One turn sends every row of this set to another row. A few are shown first. Where does it send the rows asked after them?
Z14: [-0.16 -0.37 -1.72 -1.97  0.36  0.17  0.37  0.57  0.82 -0.61 -2.34 -2.86
  1.78 -1.05 -2.34  0.27 -1.20  2.18  0.81 -0.19  0.10  2.22  1.02  1.56
  1.99  0.21  1.03 -0.77 -0.66 -1.07  2.11]
Z824: [-1.93 -3.12  0.73  0.50  2.47 -1.90 -1.03 -0.30 -0.48 -0.16  3.09 -0.08
 -2.81 -1.95 -0.76 -0.34 -3.40 -1.72 -0.81 -0.18  1.90  2.40 -0.55  0.01
 -1.40  1.54  0.19 -0.47  3.04  1.72 -1.68]
Z219: [ 0.11 -1.71  1.57 -2.43 -1.44  1.20 -1.18  0.31  0.31 -2.15 -0.91 -2.60
  4.09  0.03 -0.94 -0.55 -1.36  1.60  1.15  0.37  0.17  1.15  1.10  1.89
  1.02  1.03 -1.21  0.14  0.31 -0.90  0.99]
Z953: [-1.02 -3.90 -1.16  3.18  1.25 -1.17  0.28 -0.69  1.01  0.97  3.20 -3.28
 -2.14  1.60 -1.30  2.74 -1.05  0.14  1.06 -0.36 -0.24  2.41 -3.42  0.87
 -2.24 -2.55  1.09  1.68 -1.53  2.38 -2.21]
Z283: [ 0.09 -2.22  1.06 -1.90 -2.37  1.46 -0.20 -1.20 -0.71 -3.60 -1.47  0.66
  2.53  0.50 -0.69  0.80 -0.20  0.42  3.32  3.31 -0.28 -0.73  1.07 -0.53
  1.02  0.36 -1.13 -1.60  1.04  0.99 -0.99]
Z250: [-1.08 -3.69 -1.95  3.15  0.40  0.88 -0.46 -1.85 -0.14  0.43  2.13 -1.98
 -1.26  0.57 -0.49  2.78 -2.12 -0.25  1.02  0.25  1.05  2.34 -3.11 -1.68
 -1.84 -2.28  2.09  1.37 -3.59  4.14 -2.63]
Z926: [-1.19 -2.66 -1.54 -0.56 -1.45  0.22 -0.13 -1.21 -0.25 -0.13 -0.62  1.25
  1.37 -1.02 -0.87  1.05  1.54  1.94  2.31  3.86 -2.42  0.17  1.24 -1.95
  2.63 -1.27 -0.96 -1.43  1.07  1.00 -1.46]
Z548: [ 0.04 -3.13 -0.18 -1.34 -0.11 -0.79 -0.80  2.54 -1.33  0.75 -1.03 -3.45
  1.26 -1.30 -1.51 -0.37 -0.43  2.62  0.09  2.49  1.77  1.42  2.23  0.41
  1.72 -0.32  0.63  0.97  1.03 -2.19  1.33]
Z874: [-2.22 -3.90 -0.07  1.53  0.26 -1.41 -1.90 -1.24 -1.05 -1.62  3.31 -1.08
 -3.55 -1.43  0.53  0.45 -3.15 -0.97  0.26  0.78  0.30  0.25 -3.06 -0.01
 -0.66  0.74  0.59 -0.69  3.64  1.90 -1.24]
Z15: [ 0.07 -4.54 -1.60 -0.06  0.39  0.66  0.76  1.55 -0.21  1.81  0.12 -1.38
 -0.28  0.03  0.81  0.82  0.24  3.47 -4.09  2.38  0.35 -2.20  1.51  0.43
  0.51  0.35  1.61  3.39 -1.88  1.27 -0.22]
Z434: [-1.37 -2.25 -2.73 -1.06  1.25 -0.65  0.65  1.94 -0.38  0.60 -0.16 -1.17
  0.92 -2.32 -1.27  0.72  0.83  2.70  1.84  3.18 -0.44  1.47  2.12 -1.15
  2.18 -1.25  2.09 -0.35  0.98 -0.09  1.38]
Z560: [-0.69 -2.99  1.56 -0.90  1.86  1.38 -2.06 -2.23 -1.17 -0.48  2.90 -0.30
 -1.72 -1.69 -1.94 -0.70 -4.67 -1.27 -1.36 -1.35  1.64  2.69 -0.44 -0.50
 -0.73  0.61  1.63 -0.02  1.54  2.10 -2.09]
Z526: [-0.10 -3.76 -0.77 -0.72 -1.05 -0.60  0.11  1.07 -2.45 -0.72 -1.52 -0.22
 -0.46 -0.78 -1.28  1.04  0.86  1.34  2.36  5.34  1.28 -0.51  2.27 -1.96
  1.62 -0.96  0.66 -0.82  1.58 -0.25 -0.78]
Z22: [-2.15 -4.45 -1.55  3.14  0.72 -2.22 -0.36 -0.49  1.92  1.58  3.14 -2.40
 -2.73  0.99 -1.26  1.56  0.09  1.27  1.20  0.36 -0.52  2.65 -3.57  0.52
 -1.91 -1.73  0.48  2.09 -0.86  2.07 -1.42]
Z802: [-1.16 -2.33  0.13  1.95  1.81 -0.60  0.30 -0.01  1.92  1.28  3.39 -1.35
 -0.60  1.28 -3.31  3.19 -0.92 -0.39  0.62 -1.00  0.43  2.86 -3.40  1.33
 -2.08 -0.72 -0.56  2.34 -0.53  4.67 -1.73]
Z631: [ 0.00 -4.01  0.04  0.95  0.26  2.07  1.68 -0.19 -0.24 -0.01 -2.46  1.77
 -2.29  1.53 -1.29  2.60  0.94  2.36 -2.12  3.95 -0.08 -2.42  1.47 -0.55
 -0.29  1.20  1.19  1.21 -0.89  2.71 -1.73]
Z847: [ 0.45 -3.67  2.69 -0.14 -1.74  2.46  1.06  0.29 -0.85 -2.76  0.12 -1.04
  1.68  1.77  1.49 -0.99  0.03  0.62  1.20  3.06  1.54 -1.71 -1.84  0.23
 -1.42  3.69  0.31  1.05 -0.09  1.13  1.62]
Z988: [ 1.53 -5.13  2.03 -0.84 -0.01  1.80  1.18  0.68 -2.94  1.12  1.12 -1.14
 -1.42  1.53 -0.63 -1.22  1.22  0.20 -1.04  3.58  3.18 -0.35  2.71  1.08
 -0.04  0.10 -0.26  2.08 -0.44 -0.02  0.31]
Z390: [ 0.67 -4.09  1.95  0.55 -1.58  0.55  2.51  0.63 -1.60 -1.55 -0.40  0.34
 -1.24  1.40  0.62 -1.75  0.81 -0.85  0.79  4.32  2.70 -1.97  1.30  0.09
 -1.92  1.49 -0.17 -0.03 -0.69  1.18 -0.07]
Z470: [-1.00 -3.66  0.74 -0.01 -0.22  1.63 -2.89 -3.09 -1.83 -1.91  3.19 -1.39
 -2.48 -1.08 -0.60  0.15 -4.46 -0.53 -0.32 -0.27  0.01  0.62 -2.96 -0.55
  0.03 -0.25  1.93 -0.25  2.20  2.08 -1.66]
Z336: [-0.07 -0.88 -0.50 -1.50 -2.36  0.97 -0.42 -2.56  0.83 -1.33 -2.69 -0.43
  2.15  0.18 -1.99  0.51 -0.48  1.47  1.30  0.56 -1.87  0.89  0.17  0.77
  2.34  0.14 -2.05 -1.89 -0.54  0.14 -0.60]
Z921: [-1.24 -1.77 -0.73 -0.01  0.47  1.96 -0.40 -2.50  1.07 -0.26  2.37  0.42
 -0.21  0.91 -2.77  2.95 -2.08 -0.63  0.54 -1.05  2.17  3.10 -2.31 -1.27
 -0.95 -0.62  1.49  1.18 -3.47  5.63 -1.13]
Z213: [-2.34 -1.95  0.38  1.11  2.02 -0.70  0.15  0.26  3.03  1.11  3.69 -0.31
 -0.39  0.57 -3.03  1.93 -0.54  0.15  0.45 -1.28  0.91  3.91 -1.71  1.17
 -2.16 -0.43 -0.05  2.00 -1.07  4.43 -0.33]
Z962: [ 0.82 -3.59 -1.93 -1.43  1.50  1.82  0.74  0.52  1.72 -1.26  0.39 -2.10
  1.79  1.15  2.18 -0.07 -0.46  2.29 -1.23  0.18 -0.99 -1.02  0.80  3.40
 -1.20  1.96  0.29  3.45 -1.73  1.43  0.62]
Z860: [ 1.19 -4.66  2.68 -1.61 -0.06  3.59 -0.28  0.34 -2.11 -0.20  1.69 -2.62
  1.43  1.83  0.28 -0.65  0.38  1.66 -0.55  2.31  2.10 -0.09 -0.35  1.30
  0.64  2.34  0.20  3.14  0.24  0.05  2.01]
Z786: [ 0.72 -3.23 -0.26 -0.39  1.41  3.31  1.66 -1.18  1.69 -3.06 -2.27  1.09
 -0.16  2.65  0.01  1.73  0.28  1.19  0.65  1.65 -1.30 -1.27  0.71  2.49
 -1.88  2.73 -0.07  1.29 -0.67  2.80 -0.87]
Z891: [-0.91 -4.13 -2.74  2.09 -0.80  0.44 -0.96 -3.37 -0.07  0.30  1.62 -1.50
 -2.64  1.29 -0.84  2.52 -1.37  0.47  1.44  0.66  0.74  1.87 -4.12 -1.99
 -0.64 -1.94  1.90  1.21 -3.15  3.25 -2.27]
Z235: [-1.32 -2.18 -0.69  1.92  0.87  1.47 -0.54 -1.10  0.67  0.82  2.39 -0.10
  0.35  0.40 -2.48  3.28 -2.10 -0.83  0.53 -0.38  1.73  2.84 -2.93 -1.31
 -1.67 -0.31  0.37  1.91 -2.58  6.27 -2.14]

Z631 turns into Z15
Z548 turns into Z219
Z22 turns into Z213
Now these:
Z926 turns into Z434
Z470 turns into Z874
Z390 turns into Z988
Z953 turns into Z802

One turn sends every row of this set to another row. A few are shown first. Where does it send the rows asked after them?
Z272: [-2.44  0.18 -2.99  3.66 -1.60  0.94  0.38 -0.99  0.11 -0.01  0.45  0.17]
Z956: [-0.79 -1.38 -0.59 -1.54 -1.67 -1.39 -0.40  0.18 -3.19  3.13  2.54 -0.18]
Z40: [-1.43  0.82 -1.61  1.97  1.44  0.49 -1.73  0.49 -1.26  0.99  0.25 -3.36]
Z854: [-3.07  0.61 -2.68  3.52 -1.15  0.98  0.25 -1.31 -0.63  0.53  0.94 -0.38]
Z10: [ 1.88  1.42  0.77 -0.57 -0.30  1.12 -2.59  0.24  1.75 -0.18  2.47 -0.13]
Z266: [-0.98 -2.25  0.15 -2.33 -1.70 -1.03  1.45 -0.11 -2.99  2.16  1.85 -1.14]
Z140: [-1.22 -1.37  0.93 -1.04 -0.47 -0.95  3.43  1.57  1.97 -1.11  0.23 -3.05]
Z925: [-2.12 -1.39 -0.91 -1.68 -1.25 -0.73  1.89  1.37  2.45 -1.36 -1.02 -3.29]
Z557: [-1.86 -0.94  0.98 -1.60 -0.77 -1.06  2.58 -0.44 -2.74  1.98  2.14  0.45]
Z139: [-3.53 -0.23  1.57 -0.57  0.12 -0.14  1.23 -2.25  2.19  1.01 -0.47 -2.33]
Z868: [-1.54 -1.34 -0.05 -1.65 -1.86 -1.10  3.45  3.04  2.25 -0.19 -0.03 -1.41]
Z307: [-1.41 -0.39  0.75 -0.67  0.04 -1.43  0.52 -0.89 -3.12  2.53  3.05  0.27]
Z733: [-0.24 -1.47 -0.96 -1.48 -1.03 -1.72  0.04 -0.96  1.18  3.24  2.90 -3.63]
Z662: [-2.44 -0.61 -3.92  2.29 -2.77  0.96 -0.88 -0.49 -0.73  1.16  0.47 -1.16]
Z427: [-1.02 -0.86 -0.08 -0.52 -1.16 -1.02  1.67  1.22  3.00 -1.78 -1.00 -3.26]
Z719: [ 1.79  1.91  0.36 -1.32 -0.63  0.86 -2.36  0.06  2.23 -0.44  2.09 -1.22]
Z753: [ 0.40  4.06 -0.92  0.03  1.32 -0.53  0.31 -0.55  0.93  0.10 -0.23  0.42]
Z88: [ 1.86  1.33  0.01 -0.25 -2.18  1.92 -2.43  1.86  1.06  0.77  1.64  0.13]
Z855: [-1.37 -0.55  0.38 -1.91  0.58 -1.39  0.84 -0.90 -2.65  1.86  3.64 -0.93]
Z23: [-1.74 -1.00 -3.84  2.95 -2.45  0.87 -0.67 -0.71 -0.08  0.15  0.09 -1.09]
Z370: [-2.21 -0.78 -0.24 -1.46 -0.66 -1.32  2.97  2.31  3.11 -1.08 -0.49 -0.84]
Z622: [-1.38 -1.98 -0.82 -2.32 -1.01 -1.61  0.68  0.17 -2.79  2.42  2.47  0.22]
Z885: [ 1.89  1.77  1.83 -0.86 -0.12  0.04 -1.90  0.45  1.68  0.01  2.32 -0.81]
Z562: [-2.13 -1.16 -3.15  2.93 -2.70  0.27 -0.15 -0.87 -0.80  0.53 -0.46 -2.02]
Z951: [-1.53 -1.73 -0.24 -1.70 -0.58 -1.05  2.11  1.65  2.78 -1.53 -0.62 -2.72]
Z963: [ 1.86  1.60  0.73 -1.61 -1.71 -0.03 -1.94  2.05  1.95  1.02  2.09  0.60]
Z696: [-0.40  0.11 -2.80  3.50 -2.53  1.46 -0.26 -1.02 -0.45 -0.20  0.22 -1.70]
Z900: [-1.30 -0.86 -0.88 -2.69 -1.12 -1.57  0.55  0.62 -2.35  2.99  3.13  0.21]
Z972: [-1.06  0.91 -2.89  3.64 -2.72  1.31  0.74 -0.18 -0.02  0.37  0.19  0.62]
Z376: [ 1.48  2.20  1.32  0.73 -0.57  2.04 -1.71  0.54  1.15 -0.03  2.09  0.19]
Z723: [ 1.32  1.53  0.16 -0.91 -1.32  1.02 -2.52  1.23  1.98  0.50  2.28  1.37]
Z747: [-3.06  0.03 -0.39 -1.08 -0.77 -0.93  3.18  1.61  2.90 -1.20 -0.77 -1.04]
Z625: [-3.00 -1.26 -0.87 -2.26 -3.17 -0.21  0.48  0.51  2.41  2.78 -1.16 -0.95]
Z244: [-2.35  1.55 -2.87  1.34 -0.41  0.12 -0.86  2.98 -0.56  2.67 -0.05  0.61]
Z645: [-1.84 -0.03 -0.37 -0.50 -1.64 -1.28  2.48  2.42  3.48 -1.08 -1.19 -0.88]
Z616: [ 1.87  1.74 -3.20 -1.73 -1.35 -0.53 -1.78  0.86  0.60  0.73 -1.09 -1.64]
Z55: [-1.84  0.78 -0.20 -0.70 -0.52 -1.98  2.26 -0.13  1.98  3.75  3.22  0.65]
Z535: [-1.68 -1.31  0.28 -1.57  0.35 -1.50  1.18 -1.04 -2.78  1.73  2.83 -0.07]
Z481: [ 1.00  2.65 -0.11 -1.36 -1.44  0.74 -1.69  1.44  2.68  0.35  2.11  0.99]
Z677: [-3.16  0.17 -2.37  3.63 -1.87  0.15  1.10 -0.77 -0.49  0.55 -0.22  0.14]

Z370 turns into Z23
Z719 turns into Z747
Z376 turns into Z868
Now these:
Z562 turns into Z307
Z244 turns into Z733

